In the data rows, zero lies at 4.5, halfway between 4 and 5.
Here are some points:
[4 9 4 3 7 6 3 3]
[3 3 3 4 4 4 2 5]
[6 4 3 5 4 2 2 7]
[2 3 4 4 5 4 5 4]
[1 3 2 6 5 3 5 4]
[7 3 5 4 6 6 4 7]
[2 0 5 5 6 5 6 3]
[6 8 2 5 6 6 4 7]
[5 1 4 4 6 3 5 7]
[6 8 4 4 2 5 5 4]
[2 2 4 5 5 4 4 4]
[4 0 7 3 5 4 5 6]
[5 3 6 5 5 3 5 5]
[6 6 5 4 6 7 3 7]
[5 4 5 5 5 3 4 5]
[6 1 3 4 5 3 3 7]
[3 6 3 4 0 2 9 1]
[7 6 3 3 0 5 5 2]
[7 6 4 4 0 6 5 2]
[7 7 4 5 6 7 3 6]
[5 8 5 6 6 7 4 6]
[9 8 6 4 7 5 5 5]
[5 7 4 6 6 7 3 6]
[5 2 6 6 7 1 7 7]
[4 4 6 5 5 3 4 5]
[0 4 3 7 6 3 6 4]
[6 7 5 4 1 4 4 3]
[1 2 5 4 4 4 6 3]
[4 2 5 4 5 4 4 6]
[6 7 4 4 0 5 5 2]
[7 6 3 4 6 6 3 6]
[7 6 4 4 7 7 3 6]
[4 3 5 5 4 3 3 6]
[0 5 3 6 5 4 4 4]
[6 7 5 5 6 6 3 6]
[2 5 6 3 5 2 5 2]
[6 3 6 4 7 4 2 6]
10 more points follow, each with its number after it:
[5 3 5 4 6 7 5 7] 0
[7 0 4 4 9 4 7 7] 1
[3 4 4 4 7 3 6 5] 2
[6 4 4 4 6 5 5 5] 3
[6 7 2 4 6 6 3 7] 4
[6 7 5 4 1 4 4 4] 5
[0 0 9 9 3 0 9 0] 6
[1 3 4 5 5 4 4 4] 7
[6 3 7 5 5 3 4 6] 8
[3 5 6 5 1 4 6 1] 9
Which two of these numbered points are nearest to each point below, ignoring the 3 directions in which the first points spread most? Their numbers follow each, nearest first.
[5 4 7 5 1 5 5 1] > 9 8
[9 5 0 1 2 3 4 6] > 4 2
[4 7 4 5 2 4 5 4] > 5 8
[3 4 0 2 3 2 2 5] > 4 7
[0 0 6 7 6 5 6 1] > 9 0
[9 5 0 3 7 6 3 7] > 4 3
[4 5 6 4 1 4 6 0] > 9 8
[3 0 6 4 6 5 6 5] > 0 3
[7 4 7 3 2 6 4 3] > 9 7
[9 3 1 4 6 4 4 7] > 4 3
[4 7 5 4 2 4 4 4] > 5 7
[4 7 5 4 2 3 4 4] > 5 8
[2 4 2 4 4 3 4 4] > 4 7
[2 3 3 4 3 3 5 4] > 4 7
[4 7 4 4 1 4 5 4] > 5 7
[7 6 4 5 9 7 4 6] > 3 2
[0 0 4 3 4 4 6 4] > 0 7
[3 4 6 6 6 5 6 1] > 9 8
[7 0 5 3 9 3 7 7] > 1 2
[7 9 6 4 1 3 6 1] > 8 9
[5 6 5 2 5 3 7 4] > 2 3
[6 9 7 4 3 3 5 3] > 8 5
[7 5 6 4 2 5 5 3] > 9 8
[7 7 6 6 7 4 5 4] > 8 9
[6 8 5 6 6 6 4 6] > 8 5
[4 2 6 5 6 0 9 5] > 2 1
[6 7 5 4 2 4 4 4] > 5 8
[6 2 8 3 6 3 4 6] > 8 9
[5 3 3 3 5 3 3 5] > 4 7
[0 3 3 3 4 3 6 3] > 4 7
[6 3 3 5 4 3 2 7] > 4 7
[7 4 6 5 2 6 4 3] > 9 7
[0 4 3 6 6 4 6 5] > 4 3
[8 7 4 4 4 7 7 3] > 1 3
[6 5 7 3 1 6 4 3] > 9 7
[7 5 5 5 7 8 4 7] > 0 3
[5 2 6 5 5 3 5 6] > 8 5
[7 2 8 2 2 6 5 6] > 0 9
[7 5 6 5 6 7 5 7] > 0 9
[5 7 5 4 1 4 4 3] > 5 7
[1 3 4 5 5 4 4 4] > 7 5
[6 6 4 4 6 7 2 6] > 7 3
[6 7 5 5 7 6 3 6] > 8 7
[2 3 4 5 4 4 4 4] > 7 5
[6 5 4 4 6 3 7 4] > 2 1
[7 5 6 3 2 5 5 3] > 9 7
[5 3 5 5 4 3 4 6] > 5 7
[5 7 4 5 6 8 2 5] > 7 9
[6 6 4 4 0 5 5 2] > 7 5
[5 6 4 2 1 6 2 2] > 7 5
[1 2 4 4 4 4 6 4] > 0 7
